(in the rows, 128 means zero)
Named moves, each a turn or a mirror, and the order they were made in; the first pair answered:
U:
[123  98 120 128 137 161  82 113 147 153 156 135  92 125 135 129 124 145
 147  81 100] -> [164 143 139 128 141 139 112 115 141  83 129 134 162 108 148  72 136 126
 138 143 108]
[164 174 114 136 160 137 145 150 111 108 117 149 139 129 140 160 113 123
 122 180 151] -> [141 146 106 132 158 150 129 148 115 152 138 146  94 141 132 200 107 134
 128 148 147]
[109 144 138 109  87 128 131 189 109 140 119 111 140 119 143 171  86  96
  66 132 161] -> [110 146 134 112  85 128 132 183 107 135 123 107 144 114 144 170  91  92
  62 132 161]
C:
[139 142 137 120 125 156 133 109 124 115 123 139 156 141 129 121 143 138
 125 152 130] -> [128 147 132 129 135 156 135 120 123 138 124 139 133 152 130 150 133 149
 125 149 135]
[118 130 161 121 112 138 143  87 139  48 144 101 148 119 128  67 142 105
 139 130 124] -> [143 205 127 126 162 144 138 104 142  66 141 132 154 143 155 117 105 140
 143 172 129]
[121 130 127 123 146 129 131 139 126 159 110 124 101 104 131 180 119 124
 135 113 153] -> [109  96 149 116 117 126 134 126 124 133 107 109 106  89 122 140 139 105
 138  97 148]
H:
[116  78 147 120  88 124 104  97 128 115 133 160 163  97 134  79 137 120
 129 139  79] -> [ 87  79 147 143  86 103 165 153 102 166 131 145 115  96 117 153 137  85
 124 136 121]
[115 154 117 128 158 121 159 184 117 174 121 139 111 145 123 192 102 124
 123 146 163] -> [161 159 115 105 169 149  84 117 144 115 122 166 166 150 147 114  94 174
 125 152 110]
[165 145 111  76 159 141  17 103 154  82 117 149 158 122 134  69 114 176
 128 172  54] -> [ 90  23 164  80  67 102  99 129 129 104 130  77  97  83  78  76 171  80
 126 111 100]
[ 85  82 134 127 101 136 118 128 127 166 139 109  82 134 114 164 128 129
 147  83 138] -> [107 143 103 131 141 144 107 135 133 178 135 141  92 153 133 194 104 166
 147 113 129]
Now pairs of rows:
Between the rows of a pair lie 2 to 3 moves.
[ 97 165 109 127 136 155 124 141 133 155 116 117  63 140 118 173  91 149
 140 124 106] -> [131 163 146 113 113 132 137 117 129  69  96 102 142 110 119  69 127 111
 134 156  99] : U, H
[137 172 140 163 139 152 139 137 126  70 155 142 163 107 113  74 131 100
 101 141 125] -> [ 96 105 145 150 113 169 108 117 140  98 176 128 115 116  93  86 139 108
 117  82 111] : U, C
[118 126 110 129 145 137 134 143 127 166 130 129  91 147 117 178 127 118
 136 100 153] -> [129 117 140 124 123 111 172 146 113 125 122 110 126 118 111 131 152  72
 126 119 161] : C, C, H
[131  76 178  84 132 119 111 105  99  91 150 109 143 109 134  72 140  97
 131 118 115] -> [ 92  52 170  90 128 124 114 124  93 136 163 105  93 122 118 119 137  95
 129  91 125] : C, H, U
[141  90 114 146 138 155  67  84 147 108 122 167 152 110 138  77 149 171
 134 143 116] -> [ 94  38 123 156 104 134 111 111 133 153 133 133  94 103 106 121 165 132
 139 108 148] : U, H
[159 155 150 131 120 121 153 128 129  98 105 153 188 121 113  83 115 138
 112 183 140] -> [ 88  70 152 133  93 135 141 136 137 175 129 122  93 131  80 150 120 130
 120 100 144] : H, U
[ 95  89 151 121 102 115 142 133 116 155 128  88  79 150 119 124 138 106
 120 109 127] -> [136 162 143 134 131  94 174 159 106 131 113  98 115 152 135 127 126 100
 115 171 146] : U, H
[115  97 157 152  95 102 173 147 111 118 121 103 130  89  83 106 156  86
 141 127 173] -> [ 96  94 138 155 106 114 160 156 114 161 131 109  90 102  81 153 144 104
 142 100 175] : H, U, C
[147 189 103 138 155 140 104 129 112 163 124 163 115 150 146 174 107 169
 134 155 129] -> [113  69 155 114  79 134  89  84 118 118 137 119 116 122 118  92 154 133
 138  95 100] : H, C, H
[150 204 134 187 160 137 158 162 128 101  88 157 143 126 137 122 116 128
 134 180 128] -> [ 74  80 162 184  99 142 162 156 126 141 109 109  77 114  96 125 148  89
 140  93 136] : H, H, U
[ 93  92 161 134 101 108 164 139 101 153 129 114  92 120 102 141 145  96
 123 101 147] -> [ 86  75 160 126  94 121 139 115 111 144 132 119  88 116 100 128 145 114
 131  76 124] : C, U
[116 154  81 130 144 134  84 105 141 169 140 162 103 152 133 172  92 177
 151 126 120] -> [ 91 111  95 125 118 133  93 101 137 181 143 151  75 148 119 171 105 158
 153 100 123] : C, H
[110 158 145 130 140 108 157 143 106 142 120  78 132 116 150 153 140 106
 149 176 164] -> [119 150 155 128 123 107 155 131 108 123 118  76 149 107 146 131 145  99
 150 174 160] : C, C, C
[135 139 139 144 113  95 162 137 131 112 131 102 146 130 116 142 118  89
 110 182 154] -> [113 123 120 145 114 105 152 141 137 154 141 101 106 140 114 187 113 106
 117 155 152] : C, U
[155 112 145 132 113  97 133 117 104  90 101 119 160 110 122  71 139 101
 130 148 132] -> [152 167  96 144 168 116 112 141 112 153 110 149 118 143 141 161  99 152
 134 154 134] : H, U, H
[162 182 114 127 160 119 133 134 124 129 120 125 164 134 147 133 120 134
 127 180 121] -> [147 136 117 108 141 148  82  94 146 114 130 126 155 137 145 100 124 158
 138 140  89] : U, H, U
[135 150 151 138 116 126 153 135 117 100 121 129 151 116 137  99 144 116
 127 136 122] -> [121 166 118 139 142 149 127 139 122 142 123 146 121 136 143 150 125 149
 133 124 114] : H, U, H
[ 80  69 137 122 119 137  80 104 142 175 159 127  94 138 109 143 150 134
 153  64  92] -> [ 82  85 158 143 103 101 166 150 112 167 141 100 105 118  94 149 162  68
 141  96 139] : U, H, U
[164 139 148 115 119  99 138 123 104 131  89 108  73 117 110 150 118  99
 119 119 108] -> [167 131 138 103 122 114  97 101 116 128  91 121  73 126 119 129 114 123
 120 107  86] : H, H, U
[207 182 124 170 157 107  57 119 161  90 119 171 177 143 152  94 121 155
 131 152 166] -> [195 131 159 160 124  93  64 100 163  59 123 149 187 121 132  47 148 121
 127 137 162] : U, C, U
[136  99  82  82  89 127  85 101 140 157 193 130 100  88 104 125 152 145
 121  73 112] -> [170 119 100  82  86 108 104 100 133 101 173 127 161  74 114  69 162 126
 113 112 115] : U, C, H
[153 184 151 132 105 109 156 140 149 111 153 100 153 134 136 123 123 124
 116 143 145] -> [158 175 147 122 107 128 122 114 161 103 151 105 155 141 140 104 118 142
 120 133 120] : H, C, H
[ 85 107 172 112  93 109 146 123 156 137 129  91 122 137 103 115 147 149
 164 129 137] -> [ 85 107 160 103 100 124 121 119 165 151 129  98 115 146 102 129 137 167
 163 120 122] : C, U
[142 139 130 139 111 131 138 119 128  84 110 119 183 112 115  93 152  95
 132 145 130] -> [106 133  92 150 135 155 108 134 141 169 132 134 110 150 117 178 125 141
 140 104 122] : U, H
